Rotation paths and how fast each direction turns (degrees a step):
Each turn is a multiple of 5 degrees from 10 to 175, or 0.
Each row of a path follows its step; steps can be skipped.
Rotation 1:
step 0: [ 16 -12  10   2  13   1 -13  -5   6  13   0   5  -5  -2  -4   7  -4  10
  -4  -2   1   3  -1   4 -12 -11  23   8]
step 1: [ 13 -13  -2   0  -4  -5  -5  10  13   3  -9   8   4   6  -8   2  -7   1
  14   6 -10   5   0   6 -19  17  12   8]
step 2: [-11  -5   1   1   2  -4 -11   5  -7  11 -12  15  18   5  -5  -7 -10  13
  -5  12   4  -5  -9  -5 -15  10   4  -1]
step 3: [ -8   0  13   4   5   2  -5  -5   5  -1 -10  15   2   6 -12  -9   7 -12
 -19   4   6  -1  -8  -2  -3  15  11  15]
step 4: [-15  14  -4  -7   4  -4   9   5  10  -3 -16   5  14   6  10   5   5  -9
   3   0  11   9   1   1   1  12   9  15]
step 5: [-14  -2  -6 -10  -2   9   1 -11   3   1  -4  -7  25   7   4  -2   1   0
 -12  -5  15  -9  12   4   6  -6  13   4]
step 6: [  0  -3  -4   4   3   4   9  -4  13  -6   9  -7  16  -1  -4 -20  -5 -15
  -2 -19  -1  -1  14  -7   3   2   2  11]
step 7: [  1   5  -6   5  13   2   5  -7   6  15   2   4  14   2  12  -6  -6   2
  11 -17   3  11  -2 -15   2 -17  -3   7]
step 8: [ 13 -14   2  -5   1   8  -8 -23  16   7   2   2  -2  13   4  -4  -8  -4
   3  -9  -5   7  -7   3   3 -15   9  -1]
step 9: [  2 -14 -13  -6   2  -5  -7  -3  12  -6  -8   0  -2   6  -1 -16 -15   1
  20  -4  -9  15  -7  -3  -3   9  -3  -8]
step 10: [ -7  -8  -7  -8  12   4 -18  -7 -11   2 -11   9   4   4  -5 -16   5  14
  -1  -3  -3   6 -19  -3  -4  -5  -9  -7]
step 11: [  0  -1  14 -11  14  -4  -9 -10   3 -23  -6   9  -5   1  -1  -7  13  -5
  -4  -4 -11   4 -15   7  -2   7   1   7]
Speeds:
[ 3 -1 -1  1  2  2  0 -4  0 -1  2  1  5 -7  1  7  2  1  2 -5 -6 -6  4 -5
 -2  2  2  1] => 55
[-2 -3  0 -2  3 -5 -2  1  1  3 -4  7  0 -4  0 -3  1 -7  3  3 -1 -3  6  2
  2 -5  0 -2] => 0
[ 2  5  4 -1  4  1  2 -3  3  1 -1  3 -6  1  4  6  4  0  3  1  1  2 -3  1
  2 -4  3  6] => 95
[10 -1  5 -3 -2  5  4  3  2 -4 -2  4  3 -2 -2 -3  1 -1 -1 -1  0  3  1  0
  6  4  1 -3] => 140
[ 1 -1  0  0 -1  0  2  1  3  4  2  3  3 -2 -2  4 -2 -1 -5  9  6  1  4 -1
 -4  4 -1  7] => 25
Rotation 2:
step 0: [ 13  -8   6   4   5  -1  -7  -8   2  12   4  -6  -7  -1 -17  -9  12   5
  -5 -10   9   5   2  -6  14  -3   8   4]
step 1: [-13  -2  -1  -1  12  -5 -19  15   1 -12   2  -2   2   5   0  14   7   6
  -3   6   0  -9  -6   5  -6  11   3   4]
step 2: [  9   5   0  18  -1 -13  -5   5  10  11   2  17  -5   6   0 -15  -4  -2
   8  -6  -3   2  -1 -12   0   4   4  -5]
step 3: [  3   0  -5   0  -9   0 -12  10 -14  -1 -11 -14 -18  -5  -2   5   6   9
 -11  11  -9  -1   7   3   3  -1  -2  -8]
step 4: [-12  -4  -1  11   9  -4   9   2   3  11  10  -9  -4   3  -3  -4  -5  12
   0  -6   3   3  -3 -15   5   6  12  16]
step 5: [ -2  12  -4 -10   5 -12 -10   3  13  -3  -9   2  -4   0  -2   3   7   8
   5  13   4   5   1   9  12  15  -9  -8]
step 6: [ 10   2 -16  11   3 -14   4   4  -5  -5  -2  -2   3  -4  -1  -3 -11   6
   5 -12 -15  -7   2  -4  -1  -4  18  -1]
step 7: [-11   3 -10 -11  -9   1  -3   0  -5   5  -6  -1 -17  12  -1 -11   6   4
 -14   1  12  10  -4   4   4   3   8  -8]
step 8: [  3 -16  -7  -2  16   2  -7  -3   5   2  10  -6   2   1 -19   1  -1   3
   7  -4 -10  -3  13  -2  10   8   7   7]
step 9: [ -4   8   3   7  13 -12 -12   6   5  -3  -1   5   1   2   3  -1   9  11
  -7  -5  12  -3 -14  14  -5  -1   6 -14]
step 10: [ 11  -7  -7   2  -5  -7 -10   6  -2  -4  -9  12  -7   8 -11 -12  -2  -4
   2   5 -15   0   5 -12 -11   5   6  10]
step 11: [ -5  -1   0  12  -5  -3 -11   9  -7  12  12 -15 -14  -3   4  -2  13  -4
 -10  -3   5  -1   5   7  14  -2   5  -8]
Speeds:
[-1  2 -4 -9 -1 -2  3 -5  0 -2  0  0  3  1 -3  2 -2  0  0 -7  0  3  0  2
  1  2  5 -4] => 40
[-8 -3 -3 -1 -2  2  3  3  1 -3 -1  8  0  1  3 -3  3  2 -1 -1  1  4 -2 -4
 -4  4  1  5] => 130
[ 5  0 -2  3 -5 -4  3 -1 -1 -1 -4  3 -1  0  3 -2  1 -4  1  4 -6  0 -5  0
 -4  0  4 -7] => 95
[ 3  1  0 -1 -6  5 -2  2  1  1 -3 -1 -1  3 -3  5  1  4  8  3  2  1  1  6
 -4  1  5  3] => 160
[ 6  0 -5 -5  0  2  2  2  1 -4  1 -2 -3 -3 -4  0  3  0 -2  1  2 -6  0 -4
 -5  6 -5 -1] => 155
[ 3 -2 -4  1  2  2  2 -3 -1 -4  4  1  3  2 -1 -9  0  1 -2  4  1 -1  0 10
  0 -1  1  3] => 35
Rotation 3:
step 0: [  6  -1  10   4  -7   9   0   6  -9 -15  -4 -14  -3  -7   2   0   2   3
 -17 -17  12   4   6   2 -11   5   8   7]
step 1: [  2  11 -11   1   1  -7   1  -2  -2  -5  -4   0  18 -11  -4 -15   1 -15
  -6   1   0  14  -3  13   3   0 -12   9]
step 2: [ -7  14  -9   6  -5 -14  -6   7  -2  -2   9  10   0   1  14  10  -4   1
  20  -4  -2   4  -6  -7   7   1  -9  -5]
step 3: [  7  -3  12   2  -5  -1   1  -3   3   6   7   5  -4   7  -3   4 -16  23
   4   8   6   1 -10  -1 -17  13   3   1]
step 4: [  2  -5   2  -6   2  -9  12   9  -1  15  -1  -2  -7   4  -7 -24  -4  -5
  -8   3   2   6   7  -3  -2  -4  19  -1]
step 5: [-12  -2 -11 -11  -3   1  -9  -8   5  -3   3  12   2  15   3  -1  19  -7
   0   6 -10   0   7   9   6  -9   9  -2]
step 6: [  6   3  12  -5   5  12  -3  -3  15 -10   6  -8  -3  -5  14   4  12  11
   6   3  -3 -17  -4 -10   4  -6  -6  -4]
step 7: [ 15  -6   0 -12   5   7  11   7  -6  -2 -20 -15   6   1 -15   7 -11   5
  -2  -1   3  -7  -5   2   7  -2  -5  -4]
step 8: [ -4  -5 -20  15  14  -1  -2  -3 -10  10  -6  -7  -1  -2  -1   7   1 -12
   3  -2  12   3  18   4   0  -2   0   7]
step 9: [  1   7   6   4  -3   2 -10 -16  -1 -11   9  12 -19  -6  -2  12   2  -9
  -3  -6  -5  11   3  -4   1   8  -6  10]
step 10: [ -2   3  20  10   0   8   6  19  -1  -2   8   8   2 -11  -5  -9  -4   2
  -3  -4  -8   0 -14  11   2   6  -8  -1]
step 11: [-14  -3  -4   2   0 -17   3   4  -6   8 -11   2  17   5  -4  -3  -6  -3
   2  -6 -10  -1  -9  -8 -19  -7  -2  -4]
Speeds:
[ 2 -1  5  1 -6  1  3  5  0  2 -3  5 -2  0  0  2  3  8  0  0  0 -6  0 -2
  1  2 -6  1] => 100
[ 4 -7 -3  2 -2 -2 -2  4 -2  2 -1  6  3  3  2  1  3 -9  5  1  2 -2 -2 -1
 -1 -2 -1  0] => 115
[-3 -1  1  0 -1  0  4 -3 -3  0 -4  2 -2  3  1 -1  2 -1 -7  3 10  4  5 -2
 -2 -1  1  2] => 90
[ -2   2  -1   1   1  -1   0  -3 -10   2  -6  -3  -2   3   3  -7   1  -1
   2   2  -4  -2  -2   3   3   4  -2  -3] => 115
Rotation 4:
step 0: [ 12   5  -1  12  -6   0  13  -1   8 -10 -10  -1  -9 -23   8   3 -12   5
  -8  -5   1   7   0   5   2  -2   4  -2]
step 1: [  2   2 -14   1  12  13   7  -8  -4   0   0   4   9 -12   2 -13  -7   4
  -7   4   3   6 -22  -4   7  -1   9   3]
step 2: [  0   1   3  14  12  -7  -1  -9   8   2  -4   5   3  -9  11   6   4   3
 -13   9  23   3  -7   0  -7   6  -2   2]
step 3: [  8   4  -6  13 -13   9   5  -3   4  -2  -1 -13  -1 -24  11  -1  -8   3
  -7  -3   8  -3   1  -1   2 -11   0  -1]
step 4: [  1  11  -9  -4   9   8  12 -15  -4  -7  -3   6  -2 -17   1  -6   0  -1
  -8   6   0   5 -15  -7   3   9   3  -9]
step 5: [ 10  -7  -2  12  12 -10   1  -1  12   2  -2   8  -4 -12   2  -1  -4  13
 -16   1  14   8 -10   5  -4  -1   3   4]
step 6: [  3   2  -1  13  -4  12   9 -11   7   3   0 -10  14 -18  12   0  -9  -2
   2   2  11  -1  -6  -4   6  -4   2   9]
step 7: [ -3  17  -9   3   4   3   2  -7  -7 -12 -10   5  -2 -15  14  -2   2  -3
 -16  10   7   3  -7  -1  -4  -2   1 -11]
step 8: [ 11  -7  -5  11   4   4  -2  -2  10   2   6   0 -15 -18  -2  -8  -1  13
 -13  -1  13  -1 -13  -1   5   5   2  -4]
step 9: [  7   2  -6   5   4   1  20 -16   7   7  -3  -5  12 -18   7  10  -7   1
   1   2   5   8  -7  -3  -1   3  -1   3]
step 10: [  3  12  -2   9   1  -2   1  -6  -2 -13 -12  10   6 -13   7 -13  -5   2
 -17   6  10   4  -6   2  -2 -11   6   5]
step 11: [  2  -5  -2  11  13  17  -6  -2   5  -3   5  -3 -11 -18  13   2  -2   1
  -7   0  12  -3 -14  -3   7   7   4  -1]
Speeds:
[ 3 -1 -1  7 -5 -1 -6  5 -1 -2  2  1 -2 -2 -2 -2 -8  4 -2 -7 -1 -1  1  0
 -1  2  0  2] => 140
[-4  7 -4  0  0  1  0 -4 -6 -4  1 -1  1  4 -5 -5  0 -3 -5 -2 -2  6 -2  0
  0 -2 -1  2] => 120
[ 2  1 -5  5  5 -2  1 -3  2  6  2  0  3  4 -4 -3 -1  4  5  3  3  2  4 -1
 -5  2  2  2] => 100
[ 7 -3  1 -2  1 -3  4  1 -3 -3 -4  3  5  2 -2  1  1  5  0 -1 -1  3 -3  0
  5  2  1  9] => 85
[  1  -3  -3  -3  -4  -1   0   4   1   3   0  -1   1   0  -2  -8   2   4
  -3   3   0  -2  -1   1   2 -11   1   0] => 155
[-3 -4  2  0 -3 -5  0 -2  4  6  5 -3  3  2 -2  5  0 -1 -5 -3  4  3 -5  1
  0  0 -6  1] => 110
Rotation 5:
step 0: [-10   5 -11   9  -4   2  14   7 -10  -9   3  -4  -1   3  15   1  -2   9
   8  -6  -6  -7  14  -8   1 -14  -3   0]
step 1: [  5  -1 -11  -1   8  11   1   7  -9   3   7  -7   1   2   7 -14   6   9
   5  -7   2 -17   7  12  -2  -7  -3  13]
step 2: [  9   4 -12  18  -4  10   0  -6  -8   2  -1   1  -7   9   0   5   0 -12
  -2   5  -1 -16   0   5  -4 -12   5  12]
step 3: [ 16  12  -5   0   1  15 -12  11  -6   1   0 -13   0  14  -2  -5   1  -2
 -14  12   1   0  -3  -3  -3  -4   5  -1]
step 4: [  1  -4   0   3   1  -2   5  18  -8   0 -13  -4  -7   6  -5   7   0 -12
 -18  14   9   4  -2  11   4  -1   4   5]
step 5: [ -2   5   8  -8  -8   0   1  14 -10 -14 -10 -16   4   7   3  14   1  -8
  -2  -8   4   1  -1  -7   8  -3   7  -4]
step 6: [ -5   3   5  -6  -1  -4  -2  15   4  -7  -7 -11  -1  -7  -5  -6  -5  -3
   7  -8  17  -5  -6   9  17  -1  -7  10]
step 7: [ -5   7   7   5 -12   1   4  -3   9   6  -6  -3  -2   6   3   6  -3 -13
   6 -15  15 -15  -5  -9   1   5  -9   8]
step 8: [ 15  17  -1   0  -1   0  -1  -5   4   3  -4  -1  -7   7  -1 -11  -3   6
   5  -7  19   5  -3  -6   2   2 -17  -7]
step 9: [ -7  11 -12   5  -5  -7  10  -1   3   5  -3  15  -5  10  11  -1   1   3
 -13   4  15   7   4  -3   1  10  -9   5]
step 10: [  6   5  -8  -7   0  -3   3  -9 -16  -3  -3   0   4  13  13   7  11  10
  -1 -12   7  10   5   5   1  13   3  -4]
step 11: [ -7   6 -20   5  -3  -4  -2  -8  -5  -7   1   2   6   3   1   2  -2  10
   5   3   2   4  -2  17  19   8   8   8]
Speeds:
[ 3 -4 -2 -2  5 -1 -3  2  0 -4  1 -3 -5  4 -1 -8  3 -2  3 -3 -1  3 -3  4
 -1  4 -3 -3] => 155
[-2 -3  4 -1 -1  3  6  3  3 -1 -2 -6  6 -2 -4  3 -2 -4  2  0 -3  4 -3  0
  3  1 -8  0] => 45
[ 8  1 -1  1 -4  2  2  2  4  9  1  1 -6  0  0 -2 -3 -1 -1  0 -4  3 -4 -3
  2  1  1  0] => 70
[ 2  1 -1  1  1  0 -1 -1 -2  3 -4  2 -1 -8 -5 -2 -4  1  1  1  4  5  3  9
  0 -4 -2  2] => 155
Rotation 6:
step 0: [  3  -3   3 -12  -9   6  18  -7   1   8  -9   5   3  -3   5  13  -9  -3
  -2   4   9   9   3 -14   5  10  -3  -8]
step 1: [-15   1 -11  -4   4   2  11   6   6   3   5  20   3   5   9   2   3 -20
  -1  -6  -6  10   4   0  -3   3   0  -2]
step 2: [  3  -9  -5  -5   1  -2  -1   3   1   7 -19   8  11   0  -4  -1 -17  -7
   8 -12   2   6  -9   5   2   6 -14  -5]
step 3: [ -5   6   5 -25  -9   3  12   4  -4   2  -1   0   0  -1   5   9  -5 -17
 -10  -7   2  -1 -10   8   7   0   0   2]
step 4: [-16   2 -16 -13   6 -13  -5  -2   3  -1  -4   2   8   2   3 -11   1  -9
   3   2  -5   1  -2  12   3  -7 -12  -9]
step 5: [ 10   0  -7 -10  -8 -10  -4  10  -8   1 -10  -6  -8  -5  -7   4  -5  -9
  11  -6  10  -6 -11   2   9 -12  -2  -9]
step 6: [ -2   1  -2 -13  -8  -7   2  -9 -10   0   3   0   7   0   0  -3   9 -17
  -7  20   8  -6  -1   6   9  -2   8  -5]
step 7: [  2   0  -8  -2  -7 -13  -5  -4   3   3  -3   7  -9  11   2  -5   5  -5
  18  11  -8   6  -1  -5  -4 -13   0 -18]
step 8: [ 16  -2  -4  12  -9 -13   7  -3 -11  -1  -4  10  -3   4  -3   9  -7 -15
   5   8  10  -4  -8   2   1  -2   7   8]
step 9: [  3   0   9  -3  -9  -6   9 -20   6   7   3  -6   9  14   0  -3   3 -18
   0  11  -6   7  -2  -5  -7   0   0  -1]
step 10: [ -8   0  -8  10  -3 -17  12  -4   4  -2   4   1  -8   8  15  10 -13  -2
   9  -1  -1   7  -4  -5  -8  -8  -9   0]
step 11: [  2   1  -5  14  -6  -7   5  -2  -6  10  -1  -9  11   2  -6   4  -3 -22
  -4 -11   7   2  -1  -8   1   4 -10  11]
Speeds:
[-3  2  6  0 -4  5  0 -4 -1 -5  0 -3  2 -2  4  1 -1 -1 -4  5 -2  3 -6 -1
  3  1  2 -5] => 120
[-1  2 -2  8 -3  0 -5  2  2 -1 -3  1  1  2 -5  5 -3  2  4 -2  2  3 -3  3
  7  0  1  0] => 125
[ 1  4 -2 -2  1  3 -4 -1 -1 -1 -4 -2 -3  0  1 -6 -2 -1  2  5  0 -8  1  2
  5 -6  5  0] => 35
[ 4  5 -1  3  1 -1 -6  1  1  0 -2  1  8  1  1 -1 -1 -1 -8  5  2  1  4  1
 -2  0 -6 -2] => 155
Rotation 7:
step 0: [ 10  -1 -15  -3  -5 -13  -4   6 -20   7  -5  -4   3   6  -1   7   3 -11
  -6  -4  -4 -14  -3 -13   0  10  -8   5]
step 1: [ 15   1   2   9  15  -7  17   2  -5  12   6  -8  -3   0  10   8   1 -12
   6  -3  12  -7  -5   2  12   1  -3  10]
step 2: [ -8  -4   0  21  -5  -9  15   9 -11   1  10   0  10  -4   7   8   7   5
  -5   4   8  -6   7   7  -1 -14  -3  -4]
step 3: [  5 -12  -5  10   0  -8   3   9   0  -8   5  -5  -6  12  -3  -3  17   4
 -15  13   8  -3  -2 -15  -8   7  -6  -2]
step 4: [ 12  -8   0   4   4 -10   3  11   8  16  -9  -3  -9   0   8  10  -1   1
  -7  -7   7  -1   9   3 -16  16  -5   6]
step 5: [  1 -12   5  22   6  -6   5   0 -10  15  -9   4   8  -3   5   6 -14   9
   8  14   0  -6  -4  -1  -1   7   2  -1]
step 6: [  2  -3  -3  12   3  -8   5   2  -2  -6 -11   2  -3 -11  17  -9   5   6
  -7  17  -8  -2  -6  -7   2 -10 -16  10]
step 7: [ -3  -4  10  10 -12 -10  -7  15   9  -5  -5  -7 -17   5   2   9  -3  -9
  -6  10   6   6  -8   5  -3  -3  -7  14]
step 8: [  5   3 -10  13  -3  -1 -17  16  -6   5   2  -2   1   4   9   9 -19   7
   3  -2   9   7  -4 -12 -10  -1  -1   0]
step 9: [  1  -4  -6  -6  15  -6   6  17  -2   3   6   1  -3  -9   6  -3 -15   0
   1   8  -6  -9 -20  -8  -3   2 -12  -8]
step 10: [  3   2  -6  10  -5   0   7  11  -9 -11  -7   0  -2   3   6   2  -3 -13
   4   1  -8  -9 -10  21  -3   3 -18   0]
step 11: [ 12   1  -6  -1 -11 -10  -2   5 -25   0   4  -3  -2  15   6   2  -8  -9
  -6  13   9   9   2   3   7  -4  -4   1]
Speeds:
[-2 -2 -2  0  4  3  2  6 -1  3 -2  3  2 -4  0 -5 -1  4  7 -3  3 -5  0  1
  7  2  0  3] => 90
[-1  0 -4  3  4  6  5 -2 -2  5  3 -1  0 -6 -1  3  0  3 -3  1 -3  3 -7  2
 -2 -4  5 -1] => 100
[-1 -5 -1 -1  1 -4 -4 -1 -2 -4  3  3  0 -8 -3 -3  3  1 -4  0 -4 -3 -2 -6
  1  0 -3 -4] => 115
[-3 -2 -2 -1 -4 -2  4 -3  6  2  3 -3 -3 -2  7 -1  3 -2  2 -3 -2  4 -5  0
  3  7 -3  0] => 125
[-5  0  0  1  2  2 -1  8  7 -3  5 -2  0  3 -1  2  2  4 -1 -3  5  2  0 -4
 -3 -2  1 -5] => 70
Rotation 8:
step 0: [ -4   5  -2  -7   4  -9   0  -1  13  -2  19  -6   6  -1  15   3 -17  -2
   1  -1   0  -7   7  14 -16  -2   9  -9]
step 1: [ -5  10  -7 -16   7   3  -6  -7  19   1   0  -7  -3   7   5   5  -8 -16
 -11  -7   7  -3  16  -5  10  -1  -2  -1]
step 2: [-15  -9  -2 -21  16   3  -1  -4  10  12  -1  10 -15   1   0   5   2   2
  -3  -2 -10  -7  -3   0  -4  -7 -12  -1]
step 3: [ -3  -3  -3 -13   8  -3  -7  -2  -6   7   8  -7 -11  -9 -13  11 -16   0
   7  -3   9  -3  -6  10  -8 -19   8   6]
step 4: [ -6   1   0  -1  -2   8 -21  -6   9 -13   0   4   0  -2   6  -2  -9   8
  -7  -2  15  -6   8  15  -2 -19   2  -7]
step 5: [ -1  -2   5 -18  22  -5  -7   2  -2  -6  -1   1   5  11  -1 -11 -10   1
 -18   2  -1  -7   7   8   0   3   2 -16]
step 6: [ -5  12  -4 -22   6 -13   5   0   4  -1  13  -4  -1  -1   5  -9  -6  -5
   3 -13  -4  -7  -1 -10 -13 -13  -3 -10]
step 7: [-13   8  -4 -11   9   2   7 -13  11   3  -9   5  -5   0   6  10  -6  -9
   9 -10  12 -11   9   5  -6  -6  15   4]
step 8: [ -4  -4  -5  -9   5  14  -5  -7   7  12   6   6  -2  -2   5  13 -17   1
 -15  -5  -5  -5   7  18  -8  -1  -8   2]
step 9: [  1  -1  -4 -22  13  -2 -15  12   2  -1  14  -5 -12   1  -1  11  -6   1
  -1   0  12   4   4   3   9  -9 -10  -6]
step 10: [-21  -7   4  -6  12 -14 -13  -4  14  -4   2   2  -4  -4  -1  -9  -2   2
  -2   8   2  -8   1  -1  -2 -22   5  -2]
step 11: [  5   4  -1 -12  10   0  -3 -13   2  -3  -9  -7  -1   5 -10  -7 -11  -9
 -14  -7   3 -13 -10  12 -12 -12   9  -4]
Speeds:
[ 6  1  4  1  3  0 -1 -4 -2 -3  1  5  5  2 -3  1  2  0  0  1  2  2  4 -6
 -8 -1  1 -3] => 55
[ 0 -1 -1  5  1 -2 -2  0 -4 -3  1  0 -4  8 -1  0  0 -5  4 -3 -6 -2  6  4
  1 -4 -2  2] => 0
[ 3 -3  1  1 -6  2 -4  3 -1 -1  6  1  2  3  3  1 -4  4  0  2  6 -3  5  5
  0  6 -1  0] => 85
[ 6  0 -1  0 -1 -2 -1  0 -4  3  6 -5  3 -4 -2  0 -7 -4 -6 -2 -5  0 -3 -1
 -2  0  1  4] => 135
[ 4 -4 -2 -7  3 -3  0  0 -5  1  1  4 -2 -3  2 -4  2  3 -1 -2 -2  1  4 -5
  6  3 -5  0] => 100
[-2  1  2  4  5  4 -3  6 -6 -1  0  5  2 -5  2  5 -2  2 -1  0  0  5  0  3
  2 -5  0  1] => 70
